rotation steps, each row followed by its count of steps
The counts run from 0 to 184.
[-24  -2   5  -6   9 -10   4 -19   8  -6   6  16 -17  -3   3  -4  -1  16
   1  -1  -7  25   4  22]	148
[-30  -8  25  -3   9 -11   1 -10 -16 -15 -16  18 -20   1  13  -9   3 -11
  14  -8 -13  -4  -3  15]	119
[-28  -4   6 -10  12  16 -14 -17 -16  10  -2  -5  -6  -6   6  13 -11 -12
  19 -20   0  -8  13   3]	42
[ -9  -8   6   3  -2  -9  11   5 -13  14   4   1   8  -3  18  15 -15  -1
   7  -1 -28  22   1  10]	70
[-21  10  16   2 -11  -4   2  -9   6  -2  15  15  -3   5  14  -9  -2  18
  12   1   4  28   7  20]	155
[-13 -20  -2  -8  -7   6  -8  -3 -10  -3  -2   9  -4  10   7 -15  -4  -4
  26   6  -9   6 -13   7]	98
[ -1 -13   7   1   1  15   0  14   6   0  22   3   9   1   5  -3  -8  20
  -3   3   9  29 -10  25]	161
[-6 -2 29  4 -1  9 -7 -3 16 -3 15  5 -4  1 16 -4 13 19 -5 -9  5 16  5 21]	162
[  8 -28   6  -6   0  -6 -11   3   0  -9   4   4   8   3   7  -8   7  18
  -4   3   3  24 -10  18]	157
[-20 -13  10   0  -9   3 -15  -3   7 -14  -4  17 -21   0   1  -5  18  -3
   4 -12   3  -4  11  17]	181
[  5 -16 -10  -1  -3   4 -23   8   0  12   7  -4  28  16  24  -1  -1   2
   7  -8 -13  -7   0  10]	22
[-13   5   4  -9  12 -20 -11 -15  -3  -3  -4   0   6  10  22 -11   3  10
   4  -5 -26   8  -1  11]	79
[-15   5  13  -3   2 -23  -3  -9   0 -18  -6  28  -9   0  10   2  18  -4
   0  -2 -12  12  -4  16]	141
[-24   2 -11 -14   8 -17 -21 -18 -16  -6   4  -2  19  11  16  -6  -5  -6
   6   9  -8  13  -3   8]	72
[-18 -12   5  -2  20   5 -24 -13 -16   0 -15  -3   6   0  12  -6   3   0
   9 -15  -9 -16   5   2]	39
[-20 -14  10 -10  10  19 -16   3 -12   7   6  -9   9  -5  16   8  -7  -9
   1 -22   1  -3  14   5]	38
[ -3 -26   2 -17   6  -5  -6  -9   1  10  -6   6   6   8  17 -10 -11  10
   8  11 -17  16 -19  20]	91
[  2 -13  22  -2  -7   6   0   1  -3   9   2  -2  -4  18  22  -4 -25  17
  12  -2 -19  12  -7  10]	92
[  6 -24  14   2 -21  13  -5   9  11 -16  11   8  11   7   4  -5  12  12
   1  10   7  11 -10  15]	168
[-18 -27   9   4  -6  -4   3  -5 -24 -16 -10  10 -14   4   0   6  -3  -6
  17   1  -5   6 -21  17]	120
[ -6 -21  -1  10  -9   8  -9  14   7  -6  -2  24  -9  15  -3 -15   6  26
  10   8  -3   6  -4  31]	171
[  1 -25  -7   0 -23  -1  -3   1  17  -8   3  19 -11   9  18 -10   7   9
   5   1   4  12  -9  20]	164
[-10 -27  20   0  -3   7   5   4 -18   0   0   3  -3  -3   3  10 -13  -2
  12   2  15  27 -11   9]	121
[-25  15   8   3   4 -16  -5  -3 -13   5   9   0  13   4  23   5 -10  -1
   6  -5 -17  23   6   8]	71
[-11   7  -6   0  -3  -8 -23 -14  16  13   6  10   8  -4  17   0   1   9
   5 -17 -25  -4  22  16]	13
[-11  -7 -31  -1 -13  -3 -22   2   0   6   1   9  17  14   9 -17 -12   9
   9  -7  -8  12  13   8]	14
[ -2 -24  13   5 -15   8   0   2  17   1  13   3  -9   0   6   2  -1  14
   3  -8  14  20  -2  22]	165
[ -3 -24   5   7   6   9  -6   8 -22  10  -9  -7   5  -1  20  16 -21  -4
   9  -3 -16  -9   3  10]	48
[ -7 -20  34  -2  10   2  -4  -4 -13  -4   4   0 -13 -15   9   2  10   5
   1 -12 -14   8  -9   8]	118
[-20  -3  40  -3  -6  15  -6  -4  -9 -15   3  -2  -9   8  20  -5   1  -9
  16 -15   5   2  -7   6]	111
[-20   3   0  -8  12 -21 -14 -13 -14   2 -16   2   4 -14  18   9   4  -8
  13 -15 -24  -9   7  15]	57
[ -4 -12 -12  -5  -4 -17  -8  -7  -4   9  -2   8  12  12  22  -9  -4  -5
  16   8 -21  21 -12   8]	80
[-24   6  -9 -10   5  16 -23  -8   6  16   7  -8   5   0  10  -4 -12   9
   7 -17  -7   9  23  12]	20
[  2 -36   7 -14   2   2  -6  -3  -7   5   1  -6  17   7  12  -9  -1   8
  12   7  -8  15 -26  10]	95
[-26  -7   0 -10  13 -13 -24  -9 -19  -5  -2  -6  15   2  12   2   3 -22
  12  -7  -2  -8   0  -5]	50
[  2 -11 -23   7 -10  -2 -12   3   6   7 -10   1   8  12  22  -4  -3  -2
  10 -10 -26   2  -1   6]	18
[-13 -23   5   3   2 -14   8  -2 -18 -14 -11  13  -8   1   0   0  -3  -1
  10   9  -2  14 -13  21]	131
[ -2  10   2  14  -4  -2 -18   3   8   1  13 -12   9  -6  28  19   5  -1
   0 -14  -6   9  23  13]	5
[ -9 -16   0   7   6 -10 -12   8 -34   1  -2 -11  14   1  13  18 -18 -16
   7   5   0   9  -9   8]	55
[-15  -2 -26   1   8  -2 -16  -1  -4   6 -11  18  15   2  -2  -2 -14  12
  -5   3  -5   7  11  25]	3
